Rotation paths and how fast each direction turns (deg/step)
Each turn is a multiple of 5 degrees from 10 to 175, or 0.
Each row of a path follows its step; steps can be skipped.
Path 1:
step 0: -.11,.09,.08,.02,-.35,.11,-.06,-.10,.10,.04,-.01,-.04,-.30,.01,.26,.02,-.23,-.19,.15,.05,.44,-.22,-.21,-.01,-.17,.09,.05,.00,.26,.11,-.36
step 1: .06,.16,.16,-.01,.14,.01,-.08,.06,.19,.18,-.44,.34,-.09,.24,-.21,-.05,-.10,-.04,-.12,-.19,-.02,.03,-.34,.17,.06,-.05,-.09,-.27,.27,-.01,.18
step 2: .08,.05,-.07,-.07,-.01,.04,.11,-.40,-.12,-.18,-.30,.00,.00,-.04,.11,.01,-.10,-.35,.17,.05,.40,.22,-.01,.23,-.03,.03,.06,.34,.07,-.29,.00
step 3: -.19,.16,.03,.14,-.42,-.23,.07,-.05,-.03,-.04,-.15,.23,-.18,.23,.23,-.04,-.14,-.05,-.27,-.16,-.17,-.19,-.34,.06,-.07,.28,-.17,-.03,.01,-.02,-.13
step 5: -.22,.10,.03,-.08,-.02,-.04,.13,.04,.03,-.01,-.61,-.02,.10,.19,-.12,.08,-.14,-.23,.17,-.10,.28,.08,-.29,.19,-.17,.02,-.24,-.13,-.10,.11,-.05
step 6: .27,.15,-.10,.23,-.18,-.12,-.02,-.23,-.13,-.15,-.16,.27,-.16,-.07,.26,-.23,.04,-.25,-.20,-.15,.09,.03,-.11,.15,.12,-.15,-.09,.10,.29,-.34,.07
step 7: -.23,.15,-.10,-.04,-.07,.13,.13,-.15,.22,-.06,-.07,.25,-.19,.14,.11,.28,-.26,.11,.11,.05,-.04,-.03,-.20,.32,-.19,.47,.03,.17,.07,-.04,-.09
step 8: .41,-.06,-.02,-.09,-.16,-.15,.01,.13,-.09,.20,-.27,.11,-.24,.05,.00,-.16,-.22,-.14,-.07,-.02,.30,.11,-.19,.10,-.06,-.01,-.23,-.16,.21,.25,-.30
step 9: -.16,.38,-.15,.34,.17,.23,.02,-.08,.17,-.10,-.40,.11,-.11,.22,-.01,-.04,.01,-.27,.24,-.09,.09,-.08,.04,.24,.01,-.06,-.19,-.03,.10,-.21,.10
step 10: .12,-.14,-.07,-.04,-.29,-.18,.06,-.12,.06,-.20,-.13,.21,-.04,-.20,.35,.17,-.10,.00,-.06,-.25,.18,.22,-.39,.26,-.28,-.01,.02,.15,.13,-.05,.09
step 12: .17,.14,.06,.21,.04,.01,.17,.06,.28,.08,-.03,.02,-.27,.11,.14,-.03,-.24,-.35,.12,-.07,.30,.15,.02,.20,-.40,-.09,-.16,.10,.04,.25,-.08
.05,.06,.04,-.06,-.10,-.10,-.06,-.01,.04,.08,.04,-.01,.04,.01,.01,.02,.03,-.01,-.09,-.04,-.11,.11,-.11,.02,-.07,-.08,-.10,-.01,-.03,.12,.06 | 155
-.07,.04,.03,.06,-.01,-.03,-.05,.06,-.08,.06,.12,.15,-.08,.02,-.11,.01,-.05,.06,.08,.05,.04,.09,-.03,-.07,-.05,.00,.01,.01,.01,.04,-.12 | 95
-.03,-.10,-.05,-.04,-.08,-.07,.01,.12,-.09,-.04,-.01,.01,.08,.01,.02,-.11,-.10,.02,-.04,-.14,.04,-.09,-.09,-.04,.04,-.02,.03,-.06,.00,.04,-.06 | 145
.00,-.09,.01,-.01,-.08,-.01,-.03,.01,-.10,.01,-.11,-.09,-.04,-.05,.01,.09,.17,-.01,.01,.08,.04,.00,-.09,-.06,-.02,.06,-.06,-.01,-.04,.00,-.11 | 135
-.02,-.03,.00,-.07,.03,.12,.04,.05,.08,.10,.06,.05,-.04,.01,-.04,.03,.05,-.09,-.10,.00,.10,-.09,.03,.07,.06,-.02,-.04,-.04,-.01,.15,-.06 | 95
-.05,.07,-.18,-.07,-.07,.03,-.03,-.07,.04,.01,.00,.04,.09,.12,-.08,.05,.02,-.03,.11,.05,-.08,-.10,-.04,-.05,.03,-.01,-.02,-.06,-.03,-.02,-.02 | 175
Path 2:
step 0: -.22,.13,.02,-.18,.01,.09,.13,-.45,-.03,-.20,.14,.01,-.08,.21,-.06,-.07,.27,-.01,-.04,.29,.06,.09,-.32,.00,-.15,.06,-.23,-.05,.39,-.32,-.18
step 1: -.12,-.27,-.37,-.22,.00,.06,.17,-.42,.01,-.07,-.17,.20,-.30,.01,-.09,.01,.03,-.31,-.15,.12,.09,.20,.14,.04,.19,.26,-.15,.00,-.19,-.20,-.21
step 3: -.10,.14,-.29,.11,.20,.29,.14,-.08,.11,-.05,-.31,.23,-.21,.01,.36,-.14,.33,-.12,.05,.17,.25,-.20,-.20,-.07,-.19,.22,-.08,-.07,.11,.13,-.17
step 4: -.43,.15,-.14,-.22,.27,-.05,.06,-.18,.13,-.40,-.15,-.14,-.18,-.09,.10,-.13,.11,.00,-.14,-.04,.06,.01,.16,.04,-.24,-.18,-.40,-.02,.03,-.18,-.30
step 5: -.22,-.22,-.23,-.25,.22,.30,-.11,.20,-.02,-.18,-.18,.11,-.16,.17,-.16,.05,-.21,-.13,-.19,-.03,.22,.22,.12,.01,-.12,.32,-.13,-.03,.16,.21,-.31
step 8: -.29,.02,-.19,-.01,.14,.02,.20,-.21,.24,-.33,-.33,.24,-.09,-.22,-.11,-.04,-.41,.29,-.14,.05,.11,.11,.22,.23,-.09,-.04,-.02,.13,-.21,.10,-.04
step 9: -.16,.11,-.03,-.25,-.18,.34,.09,.38,.10,-.02,-.46,-.18,.13,.07,-.24,-.20,-.21,.17,-.08,.18,.26,-.02,.22,-.06,-.08,.03,.04,.04,.13,.24,-.01
step 10: .00,.47,.00,.03,-.10,.31,.25,-.07,-.24,-.07,-.09,.21,-.19,-.11,.09,-.16,-.22,.29,-.06,-.06,.35,.06,-.16,-.05,-.16,-.02,-.22,-.06,.29,.17,.17
step 11: -.27,.28,-.07,-.27,-.26,-.03,.26,-.22,-.27,-.17,-.02,-.06,.01,-.09,-.33,-.02,.04,.18,-.08,.36,-.13,.31,.06,.18,-.26,-.04,-.17,.01,.06,.11,-.08
step 12: -.02,-.10,-.01,-.16,-.25,.13,.16,-.23,-.13,-.25,-.25,.28,-.04,.16,-.42,-.14,-.33,.08,-.07,.01,.28,.32,.04,.04,.12,.24,.15,.13,-.01,-.19,.10
step 13: -.17,.24,-.13,.02,-.35,.39,.42,-.18,.15,.22,-.08,-.13,.12,.12,-.09,-.05,-.02,-.03,.04,.35,.32,-.05,.02,.00,.25,.05,-.01,.21,.05,.05,.19
.06,-.06,-.04,.02,-.05,.05,.01,.11,.09,-.04,.03,-.07,.00,.05,-.05,-.02,-.11,.00,.01,-.01,.04,-.02,.08,-.06,.20,.09,-.05,-.06,.00,.05,-.02 | 100
.00,-.11,-.08,.02,-.14,-.04,-.02,-.02,.17,.02,.05,-.03,-.04,-.09,-.02,-.06,.01,.03,-.01,-.01,-.05,.02,-.12,.02,-.11,.06,.00,.03,.05,.10,-.01 | 135
.01,.13,-.17,-.05,-.02,-.05,-.01,-.04,.02,.08,.04,-.07,.02,-.01,-.03,.01,-.01,.00,.02,-.01,-.04,-.11,.09,.04,.00,-.02,-.11,.08,-.12,.00,.05 | 155
.03,.01,-.03,-.01,.08,-.08,.03,.06,.11,-.10,-.07,.01,.00,-.04,-.12,.07,-.02,-.04,-.06,.02,-.10,.15,-.01,.02,-.02,.02,-.05,-.01,-.04,-.14,.03 | 100
.01,-.01,.00,.02,-.08,.03,-.08,-.14,-.04,.03,.05,.08,-.04,.10,-.09,.03,-.04,-.10,.08,.05,-.07,.11,-.04,.09,.11,-.04,.01,.05,-.02,.02,-.05 | 65
-.05,-.02,.09,.03,-.02,.10,.02,-.07,.00,.04,.09,-.02,-.13,-.14,.00,.03,.05,-.03,-.10,-.01,-.02,.05,.07,-.01,.03,-.07,-.11,-.11,-.07,.03,.02 | 110
Path 3:
step 0: .08,.54,.16,.11,-.07,-.23,.41,-.03,-.17,.01,.15,.27,.08,.23,-.31,-.10,.02,.20,.17,.09,.06,.27,.05,.11,-.34,-.03,-.09,-.07,-.02,.03,-.05
step 1: -.37,-.02,-.06,.09,.37,.16,.24,-.12,.26,-.31,-.02,.20,-.36,-.12,-.36,-.03,.16,.06,-.10,-.19,.15,.04,-.02,.09,-.35,.12,-.09,-.13,.05,.00,-.19
step 2: .02,-.08,-.21,.16,.25,.13,.14,.32,.23,.54,-.05,.28,.09,-.21,.11,-.25,.26,-.13,-.09,-.02,.15,.08,.03,.07,-.17,.20,.13,.28,-.03,.02,-.19
step 3: .15,.26,.13,.02,-.12,-.39,.26,-.24,.18,.43,.01,-.04,-.16,.06,.04,-.03,.02,-.31,-.15,-.46,.01,-.02,.16,-.09,-.13,-.14,-.09,.16,.08,.23,.01
step 4: -.45,.13,-.06,.22,-.39,.03,-.06,-.03,-.14,-.04,-.37,-.11,-.12,.31,-.05,-.05,.23,-.15,-.21,-.16,.19,.13,-.04,.09,-.36,-.13,.04,-.12,-.19,.19,.01
step 5: .06,.00,.08,.08,-.11,-.31,-.23,.31,.29,-.21,-.10,.29,.04,-.07,-.08,-.24,.21,-.19,.22,.13,.28,.03,-.45,-.04,-.33,.02,-.23,.03,-.05,.06,-.03
step 6: .43,.19,.31,.13,.03,.08,.27,-.07,.07,.10,.32,.09,.13,-.16,-.29,.01,-.05,.03,.04,-.07,.33,.20,-.04,.26,-.40,-.14,.19,-.01,-.11,.02,-.15
step 7: -.31,.19,-.08,-.31,.32,.17,.28,-.17,-.05,.14,-.06,.20,-.24,.16,-.14,-.21,.02,.12,-.11,-.10,.41,.09,.15,-.11,-.40,-.09,-.13,-.01,.17,-.15,.02
step 8: -.20,.13,-.44,.34,.04,.09,.09,.22,.51,.36,.12,.09,-.15,-.05,.01,.03,.19,-.14,-.14,.07,.21,.02,.00,.04,-.05,.26,-.19,-.11,.09,.19,.04
step 9: .21,.18,.11,.24,-.19,-.18,.22,-.10,.13,.37,-.24,-.05,-.09,-.32,.01,-.33,.14,-.11,-.33,-.28,-.01,-.20,-.30,.11,-.04,-.12,-.07,.21,-.15,-.04,.02
step 12: .16,.05,.10,.09,.08,-.11,.18,-.17,.09,.19,.22,.30,.24,-.14,.12,-.07,-.07,.09,-.11,.29,.35,.06,-.21,.20,-.49,.22,-.03,.05,-.36,-.02,.10
-.05,.02,-.03,-.07,.02,-.06,-.01,.05,-.13,.07,-.07,.15,.08,.03,.06,-.11,.00,.02,.01,.11,-.01,.00,.01,-.03,-.04,.01,-.05,.10,.01,-.08,.09 | 145
.17,.06,.05,.04,-.05,-.02,.14,-.05,-.02,.04,.06,.07,.06,-.01,.11,.10,.07,.03,-.01,-.01,-.05,-.11,-.07,-.07,-.03,-.03,.03,.01,-.02,-.02,-.01 | 115
.07,.02,.05,.03,.05,.05,.01,-.01,-.01,.06,-.17,.15,.03,.05,-.05,.00,-.08,-.05,-.01,-.06,.08,-.04,-.01,.02,.05,.06,-.03,-.15,-.02,.08,-.02 | 0
.06,.01,.03,-.01,.00,-.03,.00,-.09,-.06,.11,-.04,-.10,-.04,.05,-.01,.00,.08,-.05,.12,.05,.02,.07,.13,-.07,-.02,-.04,.00,-.11,.09,-.09,-.03 | 100
Path 4:
step 0: .05,.00,.08,.01,-.09,-.30,-.13,-.02,-.35,.33,.02,.27,.23,-.35,-.31,-.13,.05,.14,-.05,-.11,-.25,.02,-.02,-.18,-.24,-.03,-.11,-.14,.01,.02,.09
step 2: .23,.08,.18,.15,-.15,-.01,.30,-.32,-.04,.15,-.17,.01,.19,.07,.36,.11,-.14,-.08,.02,-.30,.03,.31,-.06,-.22,.10,.01,.12,.00,-.22,.00,.17
step 3: .30,-.25,-.06,.10,.02,-.04,.00,-.15,-.03,.00,.20,.31,-.17,-.15,-.01,-.30,-.25,.09,-.40,-.14,-.01,.24,-.02,-.19,.22,-.06,-.09,.16,-.15,-.06,.08
step 4: -.14,-.16,.17,-.05,.02,-.12,.05,-.14,.17,.17,.29,.15,-.09,.43,-.10,-.27,.19,.12,-.19,-.15,.01,-.10,-.20,-.17,.10,.26,-.21,-.04,-.09,.24,.01
step 6: .24,.12,-.07,.03,.07,.03,-.08,-.01,.11,.20,-.04,-.08,.19,-.32,-.22,.04,-.10,.24,-.33,.07,-.31,.18,-.16,-.06,-.08,.07,-.05,-.26,.05,.26,.30
step 7: -.18,.10,.17,.44,.16,-.22,.00,-.15,.01,.25,-.02,-.10,.08,-.16,.19,-.32,-.09,-.08,.08,.05,-.01,.10,-.07,-.15,.20,.13,.03,-.36,-.05,.26,.02
step 8: .11,-.20,-.26,.13,.02,-.22,.31,-.37,-.09,.27,-.19,.08,-.13,.00,.02,.20,-.04,-.29,-.01,-.03,-.01,.19,.07,-.42,.17,.01,-.11,-.03,-.02,-.02,-.08
step 9: .13,-.08,.37,-.08,.13,-.09,.28,-.05,.02,.12,.18,.19,-.08,-.12,-.21,-.14,.07,.07,-.13,-.12,-.17,.33,.09,-.36,-.05,.00,-.19,.31,.16,.01,.12
step 10: -.10,-.06,.34,-.08,-.05,-.08,-.32,-.10,-.15,.08,.20,.12,-.16,.02,-.09,-.04,.08,.05,.04,-.56,-.11,-.08,.03,-.21,.11,.10,-.15,-.25,-.11,.16,.17
step 11: .11,-.06,-.13,.03,-.34,-.28,-.03,-.19,-.17,-.01,-.17,.03,.42,.18,-.24,-.01,-.13,.06,-.08,-.25,.00,.11,-.06,-.14,-.18,.24,-.07,-.15,-.18,.09,.22
step 13: .06,.01,.04,.16,.05,.04,.02,-.20,-.03,.50,.12,.31,.01,-.02,.41,-.11,.05,.03,-.20,-.03,.05,.05,-.35,-.11,.20,-.05,-.03,-.20,-.20,.06,.00
-.04,-.03,-.03,.16,.07,.01,.01,-.07,-.08,.07,.01,.07,-.02,.07,.02,.13,.01,-.02,.06,-.12,.04,-.05,-.01,.09,-.05,-.08,.08,-.02,-.04,-.01,.05 | 130
-.05,-.03,-.08,.05,-.02,.06,-.12,.13,-.05,-.03,.05,.04,.09,.08,.01,.05,.05,.03,-.09,.00,.10,.07,-.03,.03,-.02,.10,-.10,-.04,.08,.05,.05 | 55
.03,-.04,.05,-.06,-.10,.03,-.01,-.03,.00,.00,.00,.07,-.06,.07,-.08,-.02,-.15,.06,.09,.03,.01,-.12,.01,.01,-.09,-.02,-.06,-.06,.12,.08,.07 | 65
.02,-.03,.07,-.07,.08,.01,.00,.03,-.09,.03,.09,.01,-.08,.09,-.03,.02,.01,-.12,-.12,-.01,-.02,-.05,-.01,-.05,-.11,-.03,-.06,.08,-.01,.04,-.14 | 70
-.09,.06,-.02,-.04,-.07,.01,.03,.04,-.03,.12,-.05,.07,-.13,-.01,-.02,-.04,.17,.00,-.03,.03,.01,-.04,-.05,-.05,-.04,-.01,.01,.04,.05,-.11,.11 | 80
-.04,.02,.09,.04,.14,.07,-.01,-.01,.09,-.09,-.03,-.02,.00,.06,.03,-.11,.13,.01,.04,-.02,-.02,-.03,-.02,-.02,.02,-.03,.03,.03,.06,.17,.07 | 130
.00,.02,.05,.05,-.06,.03,-.11,.11,.07,.04,.11,.09,-.03,-.15,-.01,.01,-.03,.06,-.02,-.03,.00,.02,-.07,-.04,.01,-.15,.06,.00,-.04,.07,-.04 | 110
Path 5:
step 0: -.09,.00,.26,.05,-.04,.06,.18,.03,-.24,.06,-.18,.14,.30,-.14,.16,-.20,-.04,.13,.00,-.08,-.05,.23,-.15,.00,-.22,-.02,.09,.14,-.18,-.11,.43
step 1: -.08,-.19,.21,.20,-.24,.02,-.16,-.05,-.05,-.20,-.08,-.10,.01,.06,-.14,-.29,-.26,-.42,.05,-.08,-.02,.10,-.04,-.07,.20,.13,-.06,-.08,-.18,.19,.14
step 2: .04,-.01,-.03,-.04,-.11,.17,-.11,.07,.15,.15,-.21,-.03,.11,-.06,.28,.03,-.25,-.32,-.04,-.05,-.02,.26,.11,-.06,-.39,.14,.29,.00,.07,.00,-.25
step 3: .28,-.08,.03,.20,-.10,-.32,-.19,.30,.15,.03,.11,-.17,-.03,.11,-.07,-.02,-.31,.07,-.04,.05,-.20,.05,-.26,.09,-.15,-.18,.16,-.05,-.08,-.26,.06
step 4: -.07,.04,-.01,.03,.15,.04,-.05,-.02,.00,-.22,-.12,-.54,-.23,.01,.11,.25,-.24,.11,-.09,-.05,.15,-.07,.17,.16,.02,.09,.12,-.12,-.29,-.02,-.03
step 5: .13,.00,-.33,.14,.06,.13,.29,-.17,-.02,.29,-.01,.03,.00,.16,.20,.03,-.37,.15,-.12,.00,-.07,-.10,-.04,-.01,-.12,.04,-.31,-.22,-.10,-.14,.00
step 7: -.27,.13,.03,-.32,.02,-.09,.10,-.01,.13,-.09,-.17,.10,-.06,.09,.21,.19,-.27,-.12,.08,.15,-.06,.09,-.02,.00,.11,-.19,-.20,-.19,.05,.35,.18
step 10: -.01,.02,.08,-.14,.30,-.15,-.09,-.01,-.14,.08,.16,.16,.05,-.28,-.27,.28,-.21,.18,.19,-.02,-.01,-.25,.08,-.04,-.15,.10,.01,-.15,-.18,.22,-.16
step 11: -.29,.14,.03,-.03,.07,.12,.11,.06,.10,.41,.23,-.13,-.12,-.24,-.15,-.24,.00,.12,-.07,-.07,.23,-.23,-.16,.01,-.01,.16,-.11,.11,.07,-.10,.15
step 12: -.36,.09,.12,.07,.08,.10,-.03,.32,-.22,-.02,-.30,.28,.33,-.01,-.13,-.04,-.04,.08,-.17,-.16,-.08,-.10,.09,.04,.21,.05,-.19,.07,-.10,-.12,-.03
step 13: -.15,-.18,-.08,-.09,-.01,.18,-.16,-.13,.07,.18,.12,.14,.04,-.26,-.15,-.06,-.28,-.20,.20,.06,-.16,.24,.15,.00,.35,-.04,-.05,.32,.01,.04,.03
.03,-.03,.02,-.05,-.02,.02,-.10,-.15,-.05,.10,-.03,.10,.05,.03,-.04,-.03,-.05,.12,.00,.05,-.11,.00,-.08,.03,-.07,-.11,.00,.01,-.09,.01,-.04 | 145
.05,-.02,.12,.02,-.11,-.04,.02,.04,.04,.02,.07,-.03,-.08,.09,.00,-.07,.03,.07,.08,-.03,.05,.00,-.07,.07,-.03,.06,-.11,.16,-.03,-.04,-.01 | 135
-.11,.05,-.06,.14,-.09,-.05,.03,-.04,-.08,.02,.05,-.03,.04,.03,.04,-.07,.03,-.01,.05,.06,-.09,-.02,.18,.08,-.03,.01,-.01,.00,-.04,.02,-.04 | 95
-.15,.01,-.03,.03,.09,.09,.11,-.02,-.09,.03,.01,.00,.08,.11,-.05,.01,.01,.00,.01,.04,.03,.10,-.12,-.05,.05,.07,-.05,.04,-.04,.01,.05 | 60
-.10,-.06,-.05,-.01,-.05,-.01,.05,-.06,.03,.05,-.07,-.01,.00,-.11,.14,-.01,-.02,.09,-.03,.06,.11,.05,-.05,.11,-.02,-.01,.08,.08,.11,.04,.03 | 160
-.03,.03,-.05,-.05,-.09,-.04,-.07,-.04,.00,.09,.05,.01,-.08,.04,.02,-.05,-.07,-.04,.06,.11,.02,-.02,-.03,-.07,.10,.01,-.03,-.10,.08,-.14,.11 | 175
